Here are some points:
[-31 -49 -36 5 10 -1 24 1 -1 16 -40 28]
[-4 -40 -28 9 -46 25 20 4 7 16 -5 25]
[-9 -34 -30 29 -22 39 35 7 12 29 -2 32]
[-13 -59 -39 13 -23 50 40 -8 5 27 4 25]
[-27 -44 -39 20 -27 17 34 -4 5 14 -9 27]
[-6 -42 -25 9 -42 18 31 -1 -7 37 6 35]
[-23 -39 -32 16 -34 47 13 -9 22 27 -43 27]
[-13 -24 10 45 12 5 37 -17 7 41 -53 0]
[17 18 4 38 6 0 64 12 35 45 -16 17]
[-54 30 81 127 127 -127 16 93 115 117 -125 45]
[-9 -38 -31 13 -15 29 18 -18 29 27 -17 22]
[-12 -28 -32 7 -36 40 31 9 26 31 -8 14]
[-13 -48 -30 11 -15 34 35 -22 25 26 -1 35]
[-30 -36 -39 6 1 25 28 -9 22 33 -3 37]
[-12 -13 -11 26 -6 13 3 -8 16 13 -9 38]
[-25 -51 -26 7 -25 8 39 -17 15 24 -12 17]
[-8 8 -18 38 -15 31 -1 -4 4 30 -3 63]
[-10 -32 -18 19 -8 48 41 -13 -6 31 3 33]
[-58 -72 43 96 122 -42 -36 -56 -30 46 -91 7]
[-27 -22 -4 28 -14 7 45 -9 8 19 0 42]
[14 -9 -2 43 17 12 49 -1 36 41 -22 29]
[-21 -8 -23 15 -14 13 36 -10 4 27 8 38]
[0 -15 -21 18 -20 35 5 -9 37 35 5 42]
[-18 -25 -24 27 0 -5 -2 0 5 19 -41 41]
[-127 78 113 127 127 -106 -4 -53 -14 -7 -127 37]
[-45 -7 6 51 58 -4 -9 -32 -29 59 -75 5]
[-18 -34 -43 21 -26 34 31 -11 15 22 -15 25]
[-65 72 83 127 127 -48 -11 -36 -24 -13 -92 34]
Then 10 other points, each followed by its number:
[-16 -3 16 51 20 15 25 -18 15 52 -56 -9] 0
[-6 0 16 88 63 30 44 -11 5 40 -57 19] 1
[-12 -20 -29 14 -33 19 33 3 30 26 6 34] 2
[-28 -31 -41 0 -35 31 42 11 34 30 -16 23] 3
[-21 -25 -27 30 -4 20 27 -11 -14 9 -58 19] 4
[-6 -28 -9 36 -10 20 33 -9 0 25 10 43] 5
[-9 -4 -31 10 -33 62 33 19 14 24 -20 27] 6
[-51 -3 16 81 39 -21 -9 -65 -23 -14 -87 10] 7
[-5 -32 -28 1 -31 27 24 19 24 33 -1 29] 8
[-12 -25 -20 13 -28 40 42 -5 -1 36 2 33] 9
Which three of these numbered points are nearest to each point below, ignoring the 3 directions in which the first points spread most? Their numbers follow each, nearest first.
[-37 -48 -32 60 9 -8 16 -16 -9 22 -61 -9] > 7 4 3
[-18 -30 -39 4 -23 26 10 -2 7 17 -29 44] > 8 2 3
[-11 -4 21 69 14 49 38 0 20 29 5 27] > 1 5 9
[2 -19 -7 34 -15 28 26 -1 18 45 10 37] > 5 9 2
[-5 -38 -27 35 20 16 27 -14 27 21 3 43] > 5 2 8
Here are 10 other points, each followed by its number:
[-18 -47 -31 13 -3 52 33 5 14 44 -18 18] 0
[-13 -35 -37 3 -38 46 37 23 31 37 0 38] 1
[-7 -24 -19 14 -35 27 31 9 29 15 -19 21] 2
[-27 8 -27 11 -30 43 57 6 22 30 -10 36] 3
[-27 -19 -31 5 -27 55 54 15 20 39 -12 34] 4
[-21 -38 -9 32 -14 19 28 -22 3 10 -51 22] 5
[-21 -21 -39 6 -21 37 34 3 7 14 -14 30] 6
[-27 -41 -44 17 -26 23 41 -11 21 24 -7 21] 7
[-4 -38 -20 15 -27 39 21 -13 16 24 2 40] 8
[-17 -29 -16 17 -14 50 25 10 21 22 -10 25] 9
The same question for these:
[-10 -32 -22 11 -44 70 51 5 4 30 -13 32] > 4 0 3
[-15 -16 -26 13 -26 -8 25 -18 15 27 -13 37] > 7 8 2
[-8 -6 -23 16 -32 42 28 0 18 22 -14 15] > 2 9 6
[-22 -39 -39 5 -45 45 47 4 26 34 -13 28] > 3 1 4
[-2 -24 -16 31 -16 17 30 -13 2 25 -4 31] > 8 2 7
